Each path below is one point turned by a fixed rotation once a step. After each direction that follows a path, write how fast that rotation turns it, in degrees a step (0 if it stays still).
Each turn is a multiple of 5 degrees from 10 to 175, or 0.
Each row of a path follows its step; steps can be skipped.
Rotation 1:
step 0: [ 22  10   3   9 -19  -9  29  -5 -13  22  -5   1 -17 -22  15   7  -2   2
  28   4  -2   6 -18 -17   1 -21 -13   7   9  12  21  24  -2  -7   9  -6
  -5 -19   0   2 -18  -5 -34 -12  21 -16  11  35 -10   1]
step 1: [  7  15  27 -10  16  -6  14   0 -11   1 -12  16  -7  -8  -6  -5  -4   2
   4  -8  30  15 -10   3  -3  12   7  -6 -22 -13  13  12   1  -7  -3 -23
  -2  13   7   3 -20 -21 -25  -8 -24  -1   7  17  10 -55]
step 3: [ -1  10   9  12 -29 -14  -5  -4   6  29 -25  11   0 -14  -2   4  16  -6
  44   2   0   7  -1 -20   0  -5  11 -18  10 -15 -27 -10  13  17   6   0
  -6   7 -34 -15   1 -22 -22 -13  -2  -8   3  -2   6 -24]
step 4: [ 16   9  11 -10   0  11 -21  -6  -5   8  21  -9 -10 -10  -1 -12  -8  -8
  18  -5  -9  -4  -1 -16  -5   9  -7  18   4  10 -17  -1  -4 -26  -4 -13
 -16  22  -2   3   8   1 -58 -22 -10   2  39   6 -12 -16]
step 7: [ 32  21   3 -17  -1   4 -26  21  -1   7   6  22   9 -13  -1  -3  16   8
  -4   0  10  33 -10 -36  25 -12   2   4 -19  -3  11  -6  20  -5  -3   1
   0  23  -8  -7 -12 -10 -20 -27  19   5  -7  16   3 -18]
step 9: [-11  23 -12   2  -3 -12 -21 -13   1  -5   2  20  12 -11   6 -16  -7   0
   7 -22  -8  14   9  -9 -20  -9  -9 -12 -12 -16 -11  19   0  10 -13  -3
   0  -9   3 -23 -24 -38 -17 -13 -32 -22  -9  19 -11 -29]
step 10: [ 14  11   3   8  13 -15 -27  15   9 -10   9  13   2  23   3  -6 -20  17
   7 -19  -5  -8 -20   0 -14 -10  14  11   5   2 -17  12  25  -6  34   6
 -10 -11 -16  -9   8 -10 -25 -33  21 -13  21   1  11 -23]
step 13: [ 40  30   5  31   7 -10  10   9 -22   1  -9  17   0 -12 -16  -7   7   8
   0 -20 -14  -3  -1  -3   9  -7 -32  -2 -17 -12  -2  21  -1  15  17   8
  -7  14  11  -2  10 -12   6 -26  10   0  11  29  -8 -20]
step 15: [ 16  17 -18  -2  -1  21 -43   3 -11  -2  -3  13 -12 -14  15  -4  12   4
   4 -22 -20  15  15 -26 -18  16   2 -18   5  -1 -17 -10 -12 -12   9  -4
 -14  33 -20   4  -4  -7   3 -20   6  -7 -27   8 -10 -19]
[ 3 -7 -1 -1  6 -5  3  1  0 -3  6 -5 -8  0  0  3 -6  7 -1  1 -5 -1 -3 -4
 -9  9 -4  5  4  5 -1  0  3  4 -1  0 -3 -1 -6  9  2 -2 -3  3  3 -1  4 -1
 -5  1] | 170
[ 3  6 -2 -1  8 -1 13  2  0 -2 -1 -1  5 -4  4 -4 -2  0  4  0  1  2  5  1
  7  2 -2  6  2  5  4  0  5  2  3  0  3  8  0  6 -1  2 -1 -6 -4 -3 -9  0
  2  7] | 55
[  0   0   3   2  -6   3  -1  -2  -3   9   5  -7  -3  -1  -6  -6  -2   0
   0  -4  -2  -2  -4   4   6   5  -1  -4   6  -6  -5 -10   1   3   0   4
   1  10   2   5  -2   3   3  -3  -1   3  -1   3  -5  -2] | 35
[ -2  -4  -7  -2   2   0   0  -5   0  -1  -1  -3  -3 -10   7   3   3  -4
   5   0  -9  -6  -3   2  -6  -5   0  -6   3   1  -3  -1   1   0   1   1
   2   0  -4  -6  -9  -3   7   2  -2  -2  -9   1  -4   2] | 115
[ 3  4  5 -2  4 -4  1 -6 -6  1  2  3  7  0 -1 -2  0 -6  4 -8 -2 -5 -4 -1
 -3  3  0  3 -6  5 -2 -8 -7 -3 -3 -7 -4  0 -2  2  7  0 10  2 -1 -4  3  3
  2  0] | 155
[ -4  -2  -4   5   0   1  -2   1  -3   0   6  -1   1  -2  -2  -1   6   4
   4   1  -1 -10   2   4   9   0  -5   4   2   5  -8   2  11  -4  -4  -6
  -8  -7   1  -3   2   5  -2   1  -3   1   0  -2   4  -1] | 55
Rotation 2:
step 0: [ 36   4 -23   6  24   6   3  -9  12 -11  -2  -6 -26   4  16  -4 -22  17
  -7 -14  18   7  15  24  -8   4 -12  11  21  14   9  11 -21  -4  16 -25
   3  -1  -1 -16 -13 -11  -4  10  -1   6  -2  -6  15   0]
step 1: [  5  28  -4  -1 -16  -3   9   0   6 -10  13  19  -6  17  12   3  -9   9
 -22 -15 -12  -9   1   8   1   1   3  -2  29 -25  16 -25  -1  24  12   0
  16  -6   8  10   0 -21   1 -23 -16 -20  16  -8  20   6]
step 2: [-13  17   8  -4  28   7   9  11   0  -5  18   4   4  17  10 -18  -9 -16
 -23  -7  -4  10  -8 -17 -11  -3  -4 -14 -17  20  32 -10 -15 -17   5 -13
  15  -2 -10  -9 -12 -11  -1   0 -42   7   3   3   0   0]
step 5: [-11  -4  -8   3  16  10  -3   0  -3   9   5  14  10  -6 -19   8  21  23
   2   5   3   7 -27  32  -4  14  11 -22  -5 -20 -12  19  -8  16 -16  -2
  11  -7   0  -3 -29  17  10  20 -12  10   1  13 -23 -11]
step 8: [  2   5  15  -6   7  20   6 -12 -18 -21   3   2   5  -5 -13  20 -21 -26
  11  -6  -3  18  29 -12  11  -6  13   7  -9  -7 -13  -4 -10 -16   4 -26
   3   7  -2  -1 -21  10 -15 -21 -21  21  -5 -10 -20 -11]
step 9: [ 15 -19 -15   1 -14  10  -3 -15  -6  14 -10  -3  17 -11   1  -4  -4  -7
  -5   6 -17 -21  14   6  -7 -26  12   1   5  -1   5 -16 -15 -16 -11  -3
  16 -10 -41  17   7   2   7 -38  19   6   3 -14  -6  -6]
step 12: [  8   1 -14  12  -8   7  10   5  -2 -33  10   9   9   0   6 -17 -11   3
  16   1   4 -13  -4  17  11   4  -8   2   9  16  -3  27  19  -6  25  -8
   8  -2   2  20   6  12  28  -5  15 -11 -18  24  31  17]
step 14: [ -9   4  27 -29  13  -2  18  -1  19   1  23  -1 -19  -4 -19 -22 -16 -20
   1  11   2  -8  -1   6  18  -8   6  -2 -16   9 -10  20 -17 -17   1  -8
  -6   4   7  -2  14  25  14 -10  -9  -7 -14  -9  -9  24]
step 15: [ 11  -3  10  10  -3  22  -1  -3  20  14 -19   8  -6 -13   6  -2   0   2
   7  15  26 -19 -10 -11  35 -11  -7   8  -8   3 -15 -15  -8   5 -12  -4
  -5   6 -14   6  36 -11  29   3  -1  -6  17 -26  -4  -3]
[ 3  1 -7  0 -3 -1  6 -2  3 -3 -7 -4  1  3 -2  0 -5  2 -4 -1 -5  1 -1  0
  4  4  3 -6  4 -4  8  6 -1 -3  1  0  7  3 -3 -3 -9  3  5  0 -8 -3  3 -4
 -2 -9] | 10
[ 1  1  0 -7  4 -3  9 -8  3 -1 -4  4  8 -2 -4  0  4  0 -5 -5  4  0 -2 -2
 -5 -4  3  2 -2 -4 -7 -4  2  0  1  2  3  0 -3  1  1  0 -2 11 -4  3 -2 -4
 11 -1] | 25
[-4  8  5 -3  1  7 -3 -2 -2  5 -4 -2  4 -5  0  7 -3  1  2 10  6  2  2  3
 -2  3  6 -6  1  1 -3  6  0  3 -2 11 -4  7 -3 -3  3 -2  2  1 -3  0 -2 -3
  0  2] | 35
[-2  8  1 -4  5  2  0  6 -4  3 -1  5 -2 -3  4 -4 -1  3 -1  0 -3  2  2  1
 -1 -3 -7  7  6 -7  1  0  1 -3  4  6  3 -5 -5 -3 -4 -2 -2  7 -3  2 10  4
 -7  2] | 20
[-5 -2  1  1  4  4 -2  3  3 -4  4  2  3  1  6 -6 -4 -3 -5 10 -9 -6  2 -2
 -3  6  2  1  1  1  2  3  2  2 -6  3  3 -5  8  3  1  3  6  8  0  3  0  2
  8 -4] | 40
Rotation 3:
step 0: [ 20  26   1  -1  22  30 -18 -17  -3   0 -13  13 -14  -9  21  15  18  -7
  10 -15   8   7   6   9   8  12  -8  -2 -22  -1  21  16   3 -15 -23   6
  -8  20  22  -1 -18   9 -16  -9   1  -2   6  -1 -27  -7]
step 2: [ 11  15   5 -11  12  -1  -2 -18   5  -3 -11 -23 -12  -8  14  14  25  -1
  15  -7  -2  -2  -9  -8  -7  21 -24  -3  16   1  22  -4  13 -13  -9  -5
 -17 -23 -11 -13 -27  12  25 -15 -16 -11  30 -10   2  -4]
step 3: [  3   3 -20   7  -9  -5 -12  -8  24   8  17  15 -25  -6  22  10  14  -9
  -3 -10  14   3   7 -11   5   5 -16  -9   0 -13  11  29  -5   4 -20  30
 -14 -19 -20  25   5  -1   2  18  -4 -31   3  -6 -13 -10]
step 4: [ 11  -6  -8 -12  17  14  -3  -7   7  -6 -27   7 -21 -21   0  24  18  16
  -8  21   9   8   4   8   1  14 -13   5  -6 -16  13 -17   2 -25 -19  10
   2   1 -13  17  22   9 -11  -9   1 -10  36 -10  22   7]
step 5: [ 10 -12  -9 -27  19  -9  -8 -17  24  14  -8 -11 -12 -10 -10  -5  28   1
   3 -16  11   1  26  -1 -10  13   4  -1  -3 -10  24   1  14  13  -5  12
 -38  -4 -11   5  22   3   3 -10  -6   3 -27  -8   5 -19]
step 8: [  1 -27  -5 -13  16  17  -2  -5  11  13  -5  -3  -6 -13  13 -22 -17  -4
   2 -12   4  -3  -9  33   1   5   4  14 -27 -23  -4  -1   1  10 -31  12
 -31   7  -5   2  -3   7 -18 -24  10 -20  16   1  -1   9]
step 11: [ 21   7  -5   4  20  11   2 -14   3   2  21  18 -20 -18   4  14  -1  -5
  15   5  16  -4  -6  19   3  42 -30  -4 -18  -2 -11  -1 -20 -21 -14   5
  -4  -9   0  -4  21 -15  -4   2  18  -8  11  11  19   9]
step 13: [ 23  -1  13  -6  27  -3  17 -12  -1  -3  40   3  -7  -9   5   4  11  -7
  -9  17   8 -24  -1   4 -16  26 -12   9  -8   2 -11 -23  16  -5  -7   1
 -24  -9  -3   0  -3  31  10  -8  -3   2 -15 -25  -2   1]
step 14: [ 23  -2   2  10   1   2   4 -10  12  17  13  27 -15   1 -11   7  -2   3
  29  14 -11 -17   0  -4  13  -7  -6  20   1 -27   9  -6   6  -2   0  18
  -5 -14  12 -10  28  -1  19  20  25 -23 -13 -11 -21 -12]
[ -3   1   0  -3   4  -2   0  -5  -2   0  -1   4  -1 -10  -2   4   0   8
  -4   4   0  -4   1  -1   4  -4  -2   6   4  -9  -3   3  -2   3   0  -2
   9   0   1  -3  -4  -3  10   0   4   0   1   7   6   4] | 145
[ -4   3   1   0  -4  -5   1   0  -4  -1   5   0  -1  -4  -2  -1  -6   4
  -9  -2  -3  -2   3  -3  -8   1  -9   1   1   1   2  -2   3   1   2   2
  -4  -4   2  -3  -8  -5   4   5  -3   1   1 -12  -6  -6] | 100
[-3 -6  2 -1 -3  1 -2 -1  1 -9  6  2  3  3  4  2 -7  5  1 -2 -2  5  0  1
 -3 -7  2  3  6 -2  0 -2 -5 12 -2  7 -9  3 -5  6  1  4  0  2  2 -1  3  0
  2  5] | 160
[ -9  -2 -13  -7  -4   1   2   5   7   1  -6  -6  -5  -4  -2   0   6   2
  -1  -3  -5   0   7   2   4   0  -2  -2   0   1  -1   3   1   1  -1   6
  -2  -1  -4  -4  -2   3  -6   1  -3   2   3  -2   5   5] | 20
[  7  -1   4   7  -2  -1   3   0   1  -5   2   0  -2  -2   0  -1  -2  -5
   3   4   2   5   8  -6  -4  10  -3   2   3  -3   4  10  -2  -1   4   2
   6   0 -10  -4  -2   4  -1  -1  -2  -2   1  -4   5   5] | 40
[-10   1   5   1   0   7  -3   1   4   2  -8   4  -6  -1   2   1  -7   5
  -4  -1   2   3   0   1  -4  11   2  -5  -1  -9  -2   0  -2  -2   5  -6
  -3   4   1   5   1   2  -4   1   2   1  -2   0  -4   2] | 95
[-2  1 -2 -1  6 -1  5 -3  2 -4 -1 -3 -4  1 -1 -1 -1  4 -3 -3 -1  7 -4  3
 -8 -4  8 -1  4  5  5  7 -6 -2  0 -1  9 -1  8 -2 -1  7 -1  8 -6 -2  1  2
 -2 -3] | 10
